In the data rows, 128 means zero.
Here are some points:
[108 113 130 137  88 107 126 139 132 136 118 123 130 127 111 141 124 114
 113  25 129 109 135 129]
[117 145 152 221 141 117 129 139 118 159 146 111 144 137 146 105 150 113
 116 121 150 141 149 157]
[129 134 143 120 159 126 131 126 132 112 138 118 125 115 134 128 121 129
 122 140 159 133 117 108]
[137 171 122 131  42 114  94 108 139 115 124 156 147 141 138 123  88 133
 111 123 122 111 116 116]
[122  91 140 134 129 116 172 159 125 178 126  84 132 138 119 132 100 135
 115 126 154 103 163 139]
[119 126 135 129 131 141 134 121 145 133 137  94 112 134 131 114 153 105
 137 147 157 148 104 104]
[206 135  69  56 105 166 121 151 138 126  91 140 102 133 135 156 125  98
 143 183  88 116 131 123]
[120 110 156 146 149  86 178 131 116 130 126 103 153 132 137 153 108 134
 120 128 147 123 147 135]
[130 121 144 137 116 111 147 117 126 156  89 126 136 115 124 124 120 126
 136 106 131 128 124 144]
[ 45 121 183 192 136  93  86  93  99 104 166 158 147 122 124  82 174 154
 113  53 156 144 122 175]
[151  79 114  91 151 179 112 150 169  79 123 107 109 123 120  96 157 131
 135 167 105 182  85 114]
[143 151 122 142  73 118  86 120 148 112 134 150 144 149 133 148 127 149
 112 125  99 118 103 126]
[125 124 140  95 127 119 133 122 125 120 121 128 155 135 121 147  94 142
 140 139 139 121 130 155]
[126 117  69 118 122 130 121 139 142 104 185 120 107 119 133 117 148 138
 124 122 103 125 122 123]
[146 139 104  79 107 150 125 174 133 134 106 135 118 136 151 154 121 129
 112 120 113 110 128 124]
[121 166 123 148 113  89 121  97 118 110 125 152 121 126 160 139 134 167
 120 105 135 132 143 125]
[123 139 126 119 140 139 115 107 138 106 118 137 162 124 148 127 144 118
 129 132 109 104  96 130]
[ 95  88 169 157 149 113 122 121 121 138 152  86 159 126 119  89 134 143
 121 104 160 117 133 154]
[ 89 125 172 167 150 103 107 123 102 120 152 116 145 113 115  91 140 140
 124 129 148 123 113 168]
[127 146 148 158 118  91 115  96 123 167 105 142 145 120 109 171 104 123
 109 128 112 104 160 136]
[120 127 180 131 141 112 111 111 131 137 134 137 133 132 160 113 145 135
 123 136 145 102 125 139]
[139 115 140 146 127  90 125 148 104 184 154 112 110 147 135 100 113 112
 121  94 131 115 195 154]
[171 140  62  80 102 175 117 168 156  77  81 152  89 136 107 151 151 114
 121 162  62 133 106  94]
[161 146 105 123 132 164 107 130 140  87  86 130 113 126  87 126 164 134
 146 142  96 141 108 102]
[165 112  99 100  92 123 133 248 117 120 109 150 133 147 167 213  82 131
 134 174 103 110 111 108]
[133 121 170 141 137 117 145 133 116 146 131 112   9 110 126 124 126 132
 143 128 116 124 131 116]
[128 133 147 146 101 109 105 108 132 119 127 156 125 103 126 125 126 137
 128 131 146 146  84 156]
[ 47  92 170 181 219  94 113 114  94 134 155 115 105 104 123  46 155 152
 131  83 146 159 124 178]
[ 91 127 136 141 130 121  98  90 124 104 135 173 112 130 108 137 116 120
 158 128 140 173 106 170]
[198 142  96  84  72 147 176 167 161 121  81  87 146 178 126 235  50 100
 107 156 129  85 143  93]
[115 130 168 131 130 105 107 137 110 119 125  99 140 144 123 144 145  81
 113 115 147 146 122  59]
[179 122 112 133  74 140 168 155 146 141 138 109 117 136 149 151 112 106
 119 144 143 112 145 116]
[112 112 113 132 146 144 138 119 110 125 129 116 108 124 136 109 143 127
 131 154 128 154 135 126]
[150 104 122 109 137 142 116 151 120 125  63 131 134 130 113 134 132 120
 108 141 126 127 133 136]
[156 108 125  97 121 156 112 146 155  65 126 132 120 117 106 101 172 114
 143 160  66 155 102 115]
[142 134 124 168 116  93 134 114 129 155 138 128 133 123 156 147 120 118
 120  79 141 109 178 138]
[145 125 137 163 133 120 101 113 150 137 141 147 114 131 102 109 152 135
 130 123 115 131 137 112]
[133 145 131 105 111 132 139  41 117 133 119 126 151 128 132 127 128 140
 129 133 119 131 126 145]
[200 141  82  73 113 155 141 190 140 113  88 155 131 145 116 183 111 113
 134 187  90 114 140  77]
[141 119 138 123 191 117 135 146 110 164 147 113  91 121 133  59 129 127
 134  95 180 123 133 111]
[148 106 110  86 134 120 103 116 136 112 140 143 107 127 140  96 160 113
 143 145  88 141  98 109]
[169 119  99  75 147 166 125 134 131  84 138 117  69 116 126 113 163 121
 110 157 105 150  86  74]
[147 129 117 107 107 149 148 129 140 153 117  98  90 157 139 193  88 110
 122 137 143 107 172  80]
[109 128 126 149 116 108 134 124 158 160 110 144 140 130 143 134 111 133
 122 106 127 122 152 139]
[117 128 140  89 142 146 107 124 135 108 128 107 110 112 118 117 133 124
 143 131 119 152 109 116]
[ 89 126 146 172 130  85 165 138 108 161 121 119 132 148 159 126 129 158
  96 119 161 118 154 159]
[112 128 129 136 121 116 137 129 122 131 119 132 132 112 127 129 135 121
 131 160 137 145 137 126]
[106 123 144 159 139 141 118 112 116 120 143 145 135 116 122  96 135 148
 128  89 144 180 109 140]
[ 64 136 192 169 113  87 168 164  86 143 148 133 165 143 129 130 117 132
 107 142 135 101 127 185]
[ 93 125 180 186 126  87  94 116 144 130 182 147 140 120 112  96 152 145
 143  95 161 101 119 161]
[124 134 178 163 123 119 126 115 142 178 126 131 125 151 153 152 104 125
 109  99 141 135 160 145]
[126 127 125 135 136 130 131 130 134 135 143 124 127 133 117 117  96 208
 125 159 139 123 130 141]
[121 132 140 135 137 124 135 135 112 131 144  97 126 137 112 138 113 119
 115  96 149 134 161 121]
[179 151 104  95 102 121 157 158 148 158 111  99 143 140 127 166  95 107
 137 167 121 125 154 109]
[ 74 124 171 168 155 117 128 109  99 115 111 107 152 108 132  89 139 129
 134 110 150 147 104 154]
[159 106  86  61 142 161 117 132 136 104 138 133  88 112 116 108 167 120
 135 137  90 150 115  94]
[165 129  96  98 134 163 153 151 151 132 114 115 142 144 122 159 106 128
 121 147 127 122 149  96]
Then 24 other points, each followed by its number:
[ 86 113 172 158 165 138 126 146 120 131 145 112 141 121 109 112 147 187
 124  81 147 131 118 152] 0
[146 142 120 155 103 133 139 166 134 148 142 123 114 150 141 129 118 115
 126 106 142 114 147 145] 1
[187 132  95  64  62 176 155 155 149 136  90 107 119 130 156 198 106 111
 121 161  81 120 141  98] 2
[162 134 114 119  90 118 145 121 151 136 107 136 140 144 145 186 100 136
 121 143 109 117 133  83] 3
[139 113 120 116 123 145 143 130 142  95 126 111 108 118 109 103 137 101
 142 161 113 148 129 128] 4
[166 134  97  80  96 133 121 132 164 152 108 140 151 145 146 185  99 129
 150 145 139  92 138 136] 5
[119 117 121 110 103 140  93 138 105 134 159  93 109 116 120  99 150 156
 128 124 142 126 118 118] 6
[143 169 140 127 107 102  94 104 146 130 122 166 128  96 126 206 117 127
 121 102 130 112 129 132] 7
[105 135  90 149 160 119 175 137 119 144 143 127 136 119 131 103 147 146
 114 127 149 130 138 138] 8
[ 87 159 139 158 148 126 145 106 121 148 142 133 132 108 124  81 128 125
 122 106 147 161 152 151] 9
[171 125 100 103 103 175 102 138 137  95  73 124 135 120 111 181 122 122
 141 178  91 101 119  87] 10
[156 120  96  71 146 181 109 153 116 102 145 117  93  96 106 106 171 116
 179 183  92  89  99  85] 11
[125 114 125 133 136 121 152 127 138 134 128  97 140 130 115 160  87 110
 124 137 140 109 133 128] 12
[161 112 118 105 133 179  89 125 133  94 120 134 101 129 136 113 143 108
 141 148  75 146  96 117] 13
[117 123 110 122 114 148 100 132 150 130 128 160 110 126 127  91 158 141
 133 140 109 150 141 117] 14
[105 135 130 142 141  97 119 137 109 130 124 100 156 131  85 127 130 126
  92 120 142 116 129  29] 15
[195 144  88  74  94 172 133 152 164 109  87 137 138 147 122 202  94 120
 131 189  86 101 106  79] 16
[ 89 111 168 190 187 102 106 116 107 125 176 117 110 118 126  25 171 149
 118  86 146 151 120 146] 17
[118 115 166 142 102  98 107  97 153 133 130 178 144 129 128 154 147 151
 108 118 110 122 102 123] 18
[143 106 125 132 133 125 124 146 117 162 131 123 122 117 128  91 132 122
 131 128 149 134 123 126] 19
[135 101 131  95 116 159 127 154 129 129 131 115 117  98 126 107 154 106
 138 122 113 122 133 104] 20
[144 161 110 125  93 104 137 145 119 152 118 120 118 128 140 174  88 122
 122 128 110 120 155 119] 21
[106 142 125 121  99 144 141 122 118 133 127 114 126 135 116 130  97 137
 126 117 105 129 125 133] 22
[ 95 134 159 148 137 117 123 132 117 134 142 141 137 118 106 101 142 127
 117 110 145 148 137 111] 23
Which of these numbered points is nearest to each point below, looking only along the 4 directions in which the first points spread most? Its number follows each.
[120 142 140 171  92  63 118 123 118 167 138 131 159 141 143 130 132 112
  54 102 175 112 182 116] > 1
[121 126 121  92 129 158 146 134 124 134 141 135  62 124 144 111 149 126
 128 138 134 139 129 105] > 20
[134 108 120 103 139 139 140 142 126 109 138 113 101 137 113  82 143 123
 149 132 125 153 133 116] > 20
[132 123 131 129 145 130 134 130 129 133 147 110 141  79 135 115 124 128
 129 153 128 131 159 125] > 19
[182 177  93  75  77 137 149 161 144 139 108 118 115 137 153 197  77 109
 144 167 112 124 156  94] > 2
[141 132 110 102 123 137 160 149 129 137 107 128 165 131 123 180  88 126
 127 188 131 117 181 100] > 5
[129 133 142 132 129 149 137 118 130 140 116 113 121 115 137 129 111 124
 105 104 150 168 130 163] > 15
[201 138 117 106  98 146 191 145 151 143 102 124 159 139 135 194 106 104
 125 149  96 110 143 102] > 5
[118 123  96  94 130 157  97 134 127  83 123 135 100 122 127  82 145 104
 142 151  89 150  86 110] > 13
[127 143 136 132 102 116 109  99 151 111 125 163 136 161 137 144 127 132
 131 109 107 141 125 129] > 18
[125  86 131 120 155 108 130 142 128 107 132  99 134 114 122  87 120 115
 137 141 117 150 132 142] > 19
[113 117 129 113 148 142 106 137 132 133 133 133 121 125 130 100 134 160
 128 110 127  74 106 134] > 6
[117  92 125 137 137 139 136 139 113 129 139 109 126 119 160 134 127 109
 129 138 144 129 137 125] > 19
[100 119 162 174 145 107 113 124 111 137 165 140 135 119 137 121 105 132
 111 112 176 133 148 152] > 9
[177 135 115 120 103  97 137 119 155 133  93 176 132 138 134 197 110 108
 119 132 118 101 139 113] > 3
[ 84 159 153 134 137  78  65  89 115  94 129 157 135 116 111 105 140 121
 148 103 150 137  98 144] > 18
[142 161  90 119 122 139 100 128 131 155 120 142 107 136 130 128 148 176
 125 121  86 142  98 158] > 14
[ 85 106 149 172 167 123 124 151 109 118 144 107 144 101 130  73 151 156
 127 102 123 108 129 159] > 0
[118 153 130 123 208 160 107  97 124 105 136 150 138 104 160 102 178 135
 111 124 138 134 128 134] > 6
[127 129 115 142  80  92 172 139 139 153 117  98 149 149 129 195  79 128
 127 124 141 136 147 102] > 21
[137 113 122 111 116 161 128 136 128 130 123 136 110  94 128 100 166 125
 134 124 112 147 112 124] > 14
[129 121 112 101 130 148 102 111 138  64 147 119 103 129 144 133 174 128
 143 157 110 164  98 108] > 13
[ 51 117 178 204 170  96 103 151 103 119 177 121 101  89  99  42 153 147
 122  77 134 143 122 183] > 17
[150 129 121  87  99 108 106 130 149 133 173 150 157 126 146 123 130 136
 121 125 124 121 146 116] > 22
[ 89  99 143 167 209  82  98  77  99 149 159 153 125 116 121  67 175 127
 113  87 154 141 115 147] > 17
[129 159 136 136 113 127 112  98 184  87 133 164 147 168 133 231 126 139
 148 105 124 120 116 142] > 7
[118 140 128 156 132 139 154 106 127 121 119 124 106 132 131 127  76 124
 140 130 141 137 137 127] > 15
[ 89 142 143 133 116 107 138 132 142 186 149 164 114 119 149 121 125 187
 126 117 140 134 143 156] > 23
[136 112 118 120 131 141 116 134 128 117 154 176 128 126 125  95 132  84
 129 129 121 150 117 144] > 14
[184 148  61  51 105 204  80 127 173  76 119 138 123 120 136 185 143 128
 144 178  82 167  88  92] > 10
[133 123 140 136 127 132 125 132 119 126 117 104 146 129 127 121 122 131
 162  98 122 105 135  77] > 15
[124  82 149 169  82 166  40 122 132 133 147 124 138 135 116 119 169 131
 119 112 136 121 139 124] > 18
[ 56 144 160 195 196  69  85  46 108 104 149 169 129 122 117  67 184 158
 108  64 137 154 130 186] > 17
[148 128 107 113 102 103 163  96 127 147 103 142 135 132 140 178  87 119
 112 132 120 125 130 130] > 21
[ 96 134 136 158 122  96 117 114 127 114 117 141 145 137 119 114 108 135
 122 111 133 127 133 146] > 18
[120 119 140 158 141 106 144 120 117 148 154 132 123 102 126 116 161 151
 109 106 110 147 145 132] > 23
[119 124 137 150 155 143 124 143 115 102 135 109 129 106 122 148 128 132
 110  88 136 126  92 139] > 23
[169 127 135  81 137 162 144 144 131 127 100 117 133 170 144 171  89 123
 131 168 111 114 120 109] > 5
[168 137 106  86 115 172  98 126 112  92 115 140  64  95 113  90 175 136
 139 148  67 144 106 117] > 13
[121 113 124 142 130 128 151 136 122 172 127 109 120 115 109 125 109 131
 130 115 137  96 136 138] > 15
[ 48 140 183 199 163  85  27  78 119 102 170 170 157 136  94  62 161 159
 107  98 164 144 118 154] > 17
[134 107 132 100 130 150 152 144 121 161  97 124 137 138 151 179 106 115
 128 140 155 110 126 117] > 12
[209 132  72  71  96 163 149 167 148  67  84 124 125 132 111 214 103 118
 146 176  85 107 128  76] > 16
[ 94 150 138 132 136  96 131 114 122 127 112 150 165 123 101 147 135 142
 104 114 132 117 130 135] > 18
